One turn moves each row of this set onto another row. After a few examples, where does it send each row asked below?
mide: [ 2.25 -0.07 -0.56  0.65 -0.64  0.50 -2.11  0.54 -0.40  1.12  0.50  1.48
  0.85  0.22 -0.99  1.66  0.94 -1.21  0.36 -0.59]
vur: [-1.01 -0.88 -1.36 -0.86 -1.87  0.18 -0.34  2.42  1.64 -0.23  1.09  0.47
 -1.38 -0.16  0.72  0.72  3.04  0.45 -0.36 -1.55]
kefu: [ 1.10 -0.08 -0.26 -0.15 -0.36  0.23  0.72  1.13  2.83  2.09 -0.34 -0.80
  0.72 -0.89  0.59  1.24 -1.58  1.02 -1.83 -0.43]
Poked: [-1.53 -0.41 -1.09 -0.62 -0.06 -0.59 -0.58  1.95  0.40 -0.50  0.04  1.26
 -1.03 -1.35 -0.78  1.79 -0.08  2.99  0.60  0.06]
Tig: [ 0.55 -0.94 -0.95  0.04  0.12  0.66  1.28  2.17  2.39  2.46 -0.16 -0.90
  0.40 -0.15 -0.66 -1.34  2.31 -0.37 -0.37  0.08]
maki: [-1.20  0.69 -0.07  0.81 -0.95 -0.42 -0.29 -1.72  1.20  1.33 -0.28 -0.66
  0.33 -0.33  2.25 -1.56 -0.61  2.09  0.61 -2.65]
tuveg: [-0.68 -2.46 -0.56  0.09 -0.32 -0.81  0.13  0.80  1.43 -0.99  2.30 -0.01
 -0.94 -1.25  0.44  1.51  0.56 -0.72  0.05  1.80]
mapu: [ 2.24  1.22 -1.25 -0.05 -2.18 -1.51  2.38  0.87  0.94  1.38  0.38 -0.04
 -0.46  0.17  1.63  0.23  1.74  0.22 -0.10 -0.78]
bav: [ 0.11 -0.72  1.64  0.04  1.75  1.12  2.80 -0.17  0.18  0.53  0.10 -0.20
 -0.86 -1.20 -0.92  1.02 -0.58  0.94 -0.35 -1.78]
mag: [ 0.55  1.62  0.82  2.34 -0.78 -1.28 -0.21 -0.84  1.04 -0.23  0.79  0.08
 -1.05 -0.07 -2.18  1.16 -0.62 -0.09  1.81  0.20]
pagad: [-1.57  1.40 -0.41 -0.28 -1.59 -0.33  1.79 -0.35  1.03  0.92 -0.10 -2.22
  1.65 -0.26  0.98 -1.17  2.19 -0.02  0.66  0.61]
zik: [-1.10 -0.84  0.16  1.01 -0.18 -1.59 -1.50  0.95 -0.29 -1.93 -1.21  1.13
  1.00 -0.21  0.83 -0.60  0.74  0.85  0.76  1.43]
Nabug: [-1.30  0.34 -0.31 -0.29  1.13  1.62  0.94 -1.49 -0.12 -0.10  1.67  0.91
  0.66 -1.39 -0.29  0.37  0.11  1.20  2.65  0.04]
Zukis: [-0.92  0.90  0.38 -0.60  1.35  1.46  0.47 -1.19 -0.86  0.54  0.94  0.26
  0.24 -1.94 -0.64  1.18 -0.13  0.69  2.54 -0.59]
rado: [-0.28  1.40  0.16  0.60  0.65  0.23  1.19  0.98  0.39  0.36  2.35  0.89
 -0.76 -0.74 -0.40 -2.59  0.43 -0.52  1.27 -2.93]
kop: [ 1.10 -0.07  0.58  1.86 -1.60 -0.68 -0.78 -2.01  0.44 -0.54  0.08  1.55
 -0.63 -0.08  0.86 -0.32  0.50  0.03 -1.86  1.17]
nodi: [ 1.26 -0.99 -0.90  0.09 -0.49 -1.57 -0.96 -0.25  1.68 -0.36  0.16  0.12
 -0.77  0.35  1.58 -2.09  1.22  0.46 -2.68 -1.18]
pef: [ 1.01 -1.24 -1.19 -0.12  0.47 -0.14 -0.75  2.08  1.62 -2.10  0.59 -0.24
 -1.90  0.33 -0.82  0.71  1.66 -0.76 -0.32  0.69]
lagen: [-0.13 -1.00 -0.97  0.15 -2.11 -0.80  0.98  0.61 -1.17  0.06 -1.07 -1.09
  3.05 -0.13 -0.67 -0.27 -0.67  1.07 -0.62 -0.20]
liba: [ 1.03  0.82 -1.45  0.61 -3.18 -1.28  1.16  0.29  1.34  0.87 -0.58 -1.37
  0.83 -1.23  1.21 -0.35  0.19  0.49  1.03 -2.68]
Kuras: [-0.88 -1.20  1.03 -0.66  0.63  0.94  0.04  0.43  0.66  0.15 -0.19 -2.40
 -0.45  0.49 -0.20 -1.89  1.77 -0.22  0.05  1.77]
Mosuz: [ 0.49  0.39 -1.35  0.81 -3.38 -1.61  1.18  0.56  1.50  1.40 -1.23 -1.45
  0.28 -0.70  1.19  0.58  0.40 -0.01  0.62 -1.86]
dofu: [ 1.21  1.37  0.10 -1.12 -1.36 -1.50 -0.30  0.90 -0.64 -0.44  0.11 -2.36
 -1.15 -1.64  0.01 -0.49 -0.16  1.73 -1.81 -1.19]
gonu: [-0.12  0.60 -0.83  0.09  0.46 -0.99  0.26 -0.14  1.09 -0.05 -0.63 -1.04
  0.66  1.42 -0.30  1.30 -0.65 -2.89  0.99 -2.04]
zuze: [-1.03  1.56 -0.40  0.17  0.97  1.76  1.27 -1.22 -0.54  0.89  2.01  0.31
  0.42 -1.22 -0.42  0.55  0.11  0.90  2.36 -0.02]
lezep: [ 0.93 -1.42 -1.21  0.50  0.96 -0.74 -0.72  1.39  0.73 -2.33  0.98  0.19
 -1.21 -0.68 -0.06  0.75  2.22 -1.06 -0.98  0.74]
pitip: [ 0.58  1.01 -1.23  1.12 -0.56  1.28 -0.72 -0.80  0.94  0.76  0.09  0.40
  0.50  0.64  2.15  0.97 -0.28  0.32 -1.47 -3.19]
neme: [-2.41 -0.04 -0.66  2.13 -0.08  0.38  0.12 -1.84  1.66 -0.96  2.01  0.22
 -0.09  0.84 -0.20 -1.14 -0.30 -0.88  0.21 -1.30]
beme: [-0.52  1.51  0.84 -0.59  0.55  0.12  0.12 -0.29 -0.21 -0.79  1.89 -0.76
 -0.88 -3.36  0.57  1.42  1.00  1.39 -0.73  0.16]
Vabe: [ 1.16  0.94 -1.19  0.58 -3.14 -1.74  0.90  0.44  1.04  1.35 -1.20 -1.78
  1.17 -0.81 -0.24 -0.45  0.81 -0.05  0.77 -1.70]
Dolav: [-1.36 -0.64 -0.48  0.85  0.89 -0.35 -0.34  0.68 -0.75  0.18  0.17  0.17
 -0.36  1.56 -1.51 -0.44 -1.69  0.58 -0.86 -3.07]
kulo: [-2.14 -0.76 -0.29 -0.99 -0.46  0.52 -0.22  0.65  0.19  1.22  0.21  0.25
 -0.23 -0.33 -1.23  0.02  1.74  2.69  1.02 -3.00]
Vamus: [ 0.76 -0.90  0.18  1.94 -0.98  0.91 -0.04  2.98 -0.50 -1.82  0.78 -0.45
 -1.66  0.74 -0.28 -1.44  1.04  0.44  0.85 -0.99]
tif: [-1.10 -0.66 -0.16  0.13  1.28  1.24 -1.28 -1.41  1.04 -0.23  2.44  0.76
 -0.72 -0.05  0.54 -1.50 -0.37  1.77 -0.40  0.68]
peb: [ 1.53  0.22  0.84  1.36 -0.04  0.48 -1.14  0.57 -1.79  1.42 -0.58 -0.70
 -0.11  0.53  0.01 -0.71 -1.73  0.49 -1.59 -1.06]
firik: [-0.24  1.90  0.36 -0.06  0.19 -1.28  0.67  0.82 -1.44 -0.34 -0.06 -1.87
 -0.16 -2.64  1.06 -1.82 -0.17 -0.61  1.17 -0.87]
Bik: [ 1.88 -1.57 -1.03  0.18  0.55 -0.36 -0.23  1.27  1.85 -2.22  0.54 -0.13
 -1.26 -0.46  0.41  0.30  1.85 -0.59 -1.11  0.97]
tukis: [-1.22  1.23 -0.81  1.40  1.16  0.16  0.55 -0.18 -0.47 -0.05  1.68 -0.84
  1.76 -1.44  1.25  0.95  1.42  1.10  2.48 -1.62]
Dega: [-0.51 -1.41  1.44  2.52  0.01 -0.65 -0.07 -0.05  0.13  0.95 -1.01 -0.04
 -0.75  1.57 -1.74 -1.58 -0.28  0.45 -0.51  0.04]

kop moves to neme
zik moves to rado
Now find these:
pagad moves to vur
Poked moves to firik
Vabe moves to pef
Vamus moves to bav
Nabug moves to liba
tukis moves to mapu
dofu moves to Kuras
mide moves to mag
Dega moves to Dolav
Mosuz moves to lezep
maki moves to nodi

